The same turns and mirrors carry the whole set onto itself and the rows of a family onto each other. Which other rows belong to the same family as each row named below? List them in the order they appear above.
These 16 rows form 4 families of 4 rows each.
modep: [-17  25  13 -15 -20  10   9  -4   9 -26  -2  -9 -18  18  17]
voz: [ 24  -1 -14  21 -37  10 -16 -18  -5   6  -9  16   7 -11   4]
vus: [ 12 -18  -6   7  -6  -1 -29   6  -3  -9  -7  -9   9  32  -1]
guki: [ 10 -15 -12  22 -13  13   3  11   3   9   1  -5  -4   0 -17]
dife: [-17   4  -7   8 -21   0  15  -9   9   8   3   3 -25 -12  16]
ridin: [ 14  29  25  12   0  11 -17 -16 -15 -34  13 -23   3   0  12]
zop: [ -4  17  12  11  10  12 -10 -19  -4 -47  -8 -28 -14  11  21]
Nusuf: [ 11   6   7  -1 -11  25  -2  16   3 -24  -4 -17   2  30 -15]
Fofu: [ 21  -7  17  41 -19   3 -31  -1  -6 -17  -3  -7   9  14  12]
tifas: [ -9  12  27  -8   5  22 -24  -1  -5 -23  -3 -20 -15  17  16]
reko: [ -3   9   5 -11 -17  28  11 -18  -8 -14   9  -1 -28 -21  30]
Zar: [ 26  -2 -24  30 -30  -3 -17  -9   4 -16 -11  15 -20  -5  23]
Nus: [ 19  34 -15   1 -10   6  -5 -26  -4 -31   6  -1 -26 -19  22]
lefez: [  5  25  -8  13  -8  20   7 -17  -8 -13 -16   9 -16 -21  38]
kubul: [ 19 -20 -30   4 -27   4   7 -10  -5   1   6   9  -3  -5  13]
mam: [ 15  -9   4  20 -19   3 -31 -21  -1 -28  -1 -21   7  20 -15]

The rest of the family of tifas: vus, reko, kubul
The rest of the family of voz: zop, lefez, mam

The same turns and mirrors carry the whole set onto itself and the rows of a family onto each other. Which other rows belong to the same family as each row named below? List them in the order they appear above.
These 32 rows form 4 families of 8 rows each.
mez: [-10  22 -17 -25 -10  -6  18  -3 -15  19   1 -12 -26   5  -1]
tuz: [  2 -28 -14 -17   2  16  11  -8   2  24  26   8 -21  -6 -35]
Tov: [ -7 -18  -5 -22   9  28  11  -6   1  23  24   7  -4  -9 -32]
Mig: [-54  17  -2 -11   8 -14   1 -18   7  15   3 -13 -32   3 -17]
kek: [-23   7   2   6  39 -13  14 -22 -11  11   5  -9 -26 -12 -42]
rata: [  1 -22 -15 -27  -3  20  11  -9   6  17  24  -6 -12  -5 -38]
fino: [-40  11 -13 -18   2 -15  -2  -7  17  16  -8 -18 -38   7 -21]
Lov: [-27  -9  -4 -16  14  28 -13 -19  -5  18  -4  28  -7   9   4]
gusa: [  8  21 -23 -20  -8  -4  13  -3 -13   9 -11  -7 -23   5  -3]
Pira: [ -2  11  -1  23  -1  10  -8 -36 -16  12  -6   3 -17 -35 -17]
vem: [-43   5 -11  -4   1 -18   8 -11   9  21  -7 -11 -40  12 -20]
mev: [  4  11  -3  24   9  10 -12 -36  -9  23  -7   3 -26 -22 -18]
Reti: [ -5 -10 -26   7 -16  -5 -13 -15  24  -2   7   3 -13 -24 -23]
les: [-26 -24  -6 -15  12  23  -9 -30  -7  20   1  23 -22  14  -8]
Rek: [-22  19   5   3  33  -8   9 -28 -13   4  11 -10 -12 -24 -34]
Bazu: [-10 -15 -20  12 -26  -1  -5  -9  15   9   7   8 -11 -29 -23]
Pata: [-23  10   0 -10  42  -6   5 -23  -5   4   7 -11 -22 -16 -45]
rurep: [-32   6   7   1  32  -6   7 -26 -16   7   5  -5 -22 -24 -39]
dogi: [  5  20  -5  11  10  16 -19 -42  -9  13  -9  -2 -20 -24 -17]
nevev: [-13   2 -24 -14  14 -15   6  -1 -13 -13   2  24   1  -1   4]
kup: [-15   0 -17  -7  13 -10   6  -6 -22 -13 -13  28  -3  -4   6]
bepa: [-18 -11 -16   8 -13   0  -2  -9  29   7  15   7  -4 -25 -26]
dis: [  3  11 -20 -14 -10 -12  22  -6 -18  13  -5  -7 -27  14  -3]
vako: [ -5 -15 -24  17 -13  -7  -8 -12  22   6   7  13 -21 -26 -24]
rem: [-50   8  -1 -15   0 -13   7  -7   1  23  -2 -15 -42  -1 -23]
punug: [-10  -2 -21  -9  25  -9   2 -13 -12 -18  -9  22   4   6  -5]
vidu: [ -6  16 -20 -17 -14 -15  21   5 -20  11  -4  -5 -29  -4  -2]
Gim: [-13 -29  -7 -22  -4  20  14  -5   1  25  23  10 -11 -11 -38]
rud: [ -9  -8 -23  -4  19 -14   9 -16 -19 -14  -2  27  -9   6  -1]
pif: [-27 -16  -3 -21  16  29 -13 -27  -1  14  -5  16 -13  16 -13]
Bami: [-32 -18   2 -18  17  27  -5 -18 -15  16  -2  27 -11   7  -6]
Zake: [ -3  18  -1  21  -8  15 -11 -36  -3  20   0  -6 -14 -26 -15]

The rest of the family of kup: Pira, Bazu, rurep, rem, vidu, Gim, Bami
The rest of the family of kek: tuz, vem, mev, les, dis, vako, rud
The rest of the family of rata: fino, gusa, Reti, Pata, dogi, punug, pif

The same turns and mirrors carry the whole set onto itself and the rows of a family onto each other. Which other rows belong to the same family as each row named below? List them in the order they appear above.
These 30 rows form 5 families of 6 rows each.
kanu: [ -6 -13  -9 -11   1 -24   2  29   7 -18  -2 -10  10  -5   5  22   5 -14
   7  -1 -12  -7  18  14 -39 -13   6  18  11 -31   8   7   8 -20 -22 -16]
rezo: [-16  -6 -19  -6   0 -29   3  27  11 -19   2   0  -2  -5  18  30  10 -17
  20   0  -9 -10  14   2 -28 -11  11   7  18  -9  -5  -3   4 -24 -19   5]
Sus: [  2  -3 -28 -15  -4 -28 -16  15   7 -21 -19  -5  18  12   8  21  -1  -7
  -7  12  -7  -4  23   1 -16 -10  12   3  17   2 -16  12   0  -3   2 -25]
geg: [ -2 -21 -10  -3  -7 -35  -9  19  16 -14  -1  11   7   5  18  27  17  -1
   5  11 -15  10  15  -5 -35 -19  10  17  22 -28   3  -3   7 -11 -15   2]
Bug: [ 24  25 -19   2   1   7   0 -15  -1   6  17  12  -2  -2 -17  -9 -10  15
 -10 -17  -9  23  -7 -10  17  -2  -9  -6 -34 -22  15  -1  24   1  22  11]
Zode: [ 16   2  -9  -4  -8  31 -22   6  -4   4  13  16  13  12 -23   4 -22  17
  13 -16 -14  12 -17 -13   6   1  -6   8 -42 -26   2  11  11 -13  -2  29]
nosaf: [ 12  14 -17  -1   1   4   6  -6 -12   2  25  14   1  -2   6 -13  -3   7
   7 -32   5   9 -13  -3  17  14 -13 -19 -37 -17  13   5  28 -12  25  10]
tomus: [  0   6 -12 -16  -1 -24  -4   4  17 -21 -25   9  -5  -5  10   6  19  10
  -1  -1   7 -11  26  -6 -21  -3  11  -1  32   6 -20  -3  -2 -32   2  -3]
sed: [  7   5  -4   0  -8  -4  -4  -4   2  21  26   9  -3  -1 -10 -14   9   3
  -5 -30  -8  11   3 -17  16  -4 -17 -12 -34 -20  18   4  26   2  31  16]
Vup: [  1 -15 -16   4   1 -19   4  19  21 -17 -13 -11   5  -2  26  23  -7 -14
  13   4 -13   9   5   4 -42   0  10  13  17 -18  -5  -3  -3 -12 -24  -3]
dasin: [  8   0   8   2 -18  13 -14  -1 -18  26  10  21 -17   5  -2 -24 -16   7
  20  -9  -5  -6  -2  -6   5  -5 -25  -3  -8 -26   6   6   3   7  24  27]
zegak: [  6   0 -25 -10   6 -18 -11  16  13  -8 -23  10  30   1   1   6  -5 -11
 -29  11 -13 -12   5   4 -26  -4  31  -1  20  -3  -4   5  18 -15 -10 -15]
Vepeb: [  2  -1 -18  -5  -3  29 -12   8  -3  -4  15  16   9   9  -6 -11 -13  11
  25 -30   4   4 -14  -4   4  19 -14   0 -35 -24   1  14  17 -26  21  26]
loro: [ 15   6  -4   6  -6  14  -3 -12 -25  14   9  19 -18  -1 -22 -12 -26   6
  18  -8  -8   0  -8  12  17  -8 -12   7 -19 -25   0   6  -9  11  16  11]
sepef: [  1  -6  -5  -8  -9  21 -17   6   6  16  22  23   6  10 -19 -12 -11   9
  13 -24  -3   6  -7 -17  -6   1  -9   1 -34 -23  -6  22  26 -10   5  45]
Nube: [ 10  -9   8   2   1   5  10  -2 -17   9  12  12 -28  -6 -13  -8 -13  20
   7 -23  13   9 -12   1  15   2  -8  -4 -35 -26   8  -3 -15  10  11  17]
pip: [ 13   7 -10   5   7   6  14   1   8   3  14  11 -16  -4 -14 -15 -10  25
  -4 -22  15  24 -14 -16   5   4  -5  -4 -42 -32  15  -6   9 -10  12  26]
lufor: [  0   9  -4   0  -4  25  -7   0 -28   9  11  10 -13   1  -1 -19 -15   7
  23 -22  10 -12 -15   9  18  12 -14  -4 -14 -18   3   4   8   0  25  18]
vadut: [ -6  15  -9   2  -5   4   7  -8  -6  18  24  14   7   7   1  -3   3  10
 -10 -16   9  18  -8 -23  31  -4  -6  -1 -44 -14  11  -2  16   2  14  11]
sefed: [  6   3 -20  -8   3 -14 -10  22   9 -15 -15   1  29   3  22  24 -10 -17
  -3   8 -28   0  16   6 -33  -2   7   8  25 -10  -3   2  11   1 -16  -7]
zitig: [  6  -3   2 -24   5 -17 -22  20   7 -11 -15  -7  17  -4  14  11   6   9
 -29   8  -6 -13   1   2 -31  -4  13 -13  20 -22  19  -3  17 -29 -19 -18]
Zalo: [ 12  -7  10   2  -1  29  -7  16  -5   3   5   7  -8   4 -12  -3 -13  25
  15 -22   4  15 -18 -17   6   7  -8   9 -37 -29  11  -4  -4  -4  -2  36]
Febu: [  1  -4  -3   1  -5  22  -2   1  -4  14  14  39  18  13  -3  -6 -20  18
  11 -16   3  14 -11 -17   5   6  -8  10 -40 -25  -7  15   5 -21  -2  28]
noka: [ -7 -12   0 -13   4 -24 -19   8  16  -2 -12  14  10  -4  12  18  17   4
 -28   9  -7  -2  -1  -2 -26 -13  26  -2  34 -18  10 -10  18 -11 -17   4]
Bur: [  3  -9 -13  -9  -4 -23  -7   4  18 -20 -32 -21  -2   5  10  10  11   7
  -8   4  11   4  16  -7 -18   0  17   5  20   4 -17   2  -9 -12  -1 -19]
vosu: [-14  -5  -5 -20   9 -14 -19  21  22 -10 -14   6  10 -10  19  20  11  -4
 -19  -4 -10 -15  -1   0 -23   0  18 -17  25  -8  16 -18   8 -34  -7   4]
pizuf: [ -3 -14  -7  -9  -8 -25 -14   5  19 -13 -24   4   2   6  -6  10  27  12
 -11   7   2   2  24  -6 -20 -16  20  19  35 -12 -14   0   1 -12   2  -4]
lir: [ -1 -14  -5  -8   8 -19 -12   8  23  -5 -21  -3  15  -6  15  14  -1  -4
 -29  -1  -2  -3 -13   1 -27   4  35 -12  11  -7   8  -5   9 -22 -23  -9]
Dev: [-10   5   2   6  -5  25   5  -7 -12  22   3  26  -5   5   7 -16 -19   6
   9  -5   1   6  -4  -2  18   0 -23  13 -16 -25   6  -2 -14   6  22  13]
kevi: [  1   7 -12 -23   1 -17   1   6   8 -23 -22 -15  -3  -2  -1  -1  11  14
 -13   7  13  -2  27   4 -31 -10   8   9  29 -12 -14  13  11 -15 -11 -14]

The rest of the family of kevi: kanu, vadut, zitig, Febu, Dev
The rest of the family of Sus: zegak, Nube, pip, sefed, Zalo
The rest of the family of Zode: Bug, Vup, loro, Bur, lir

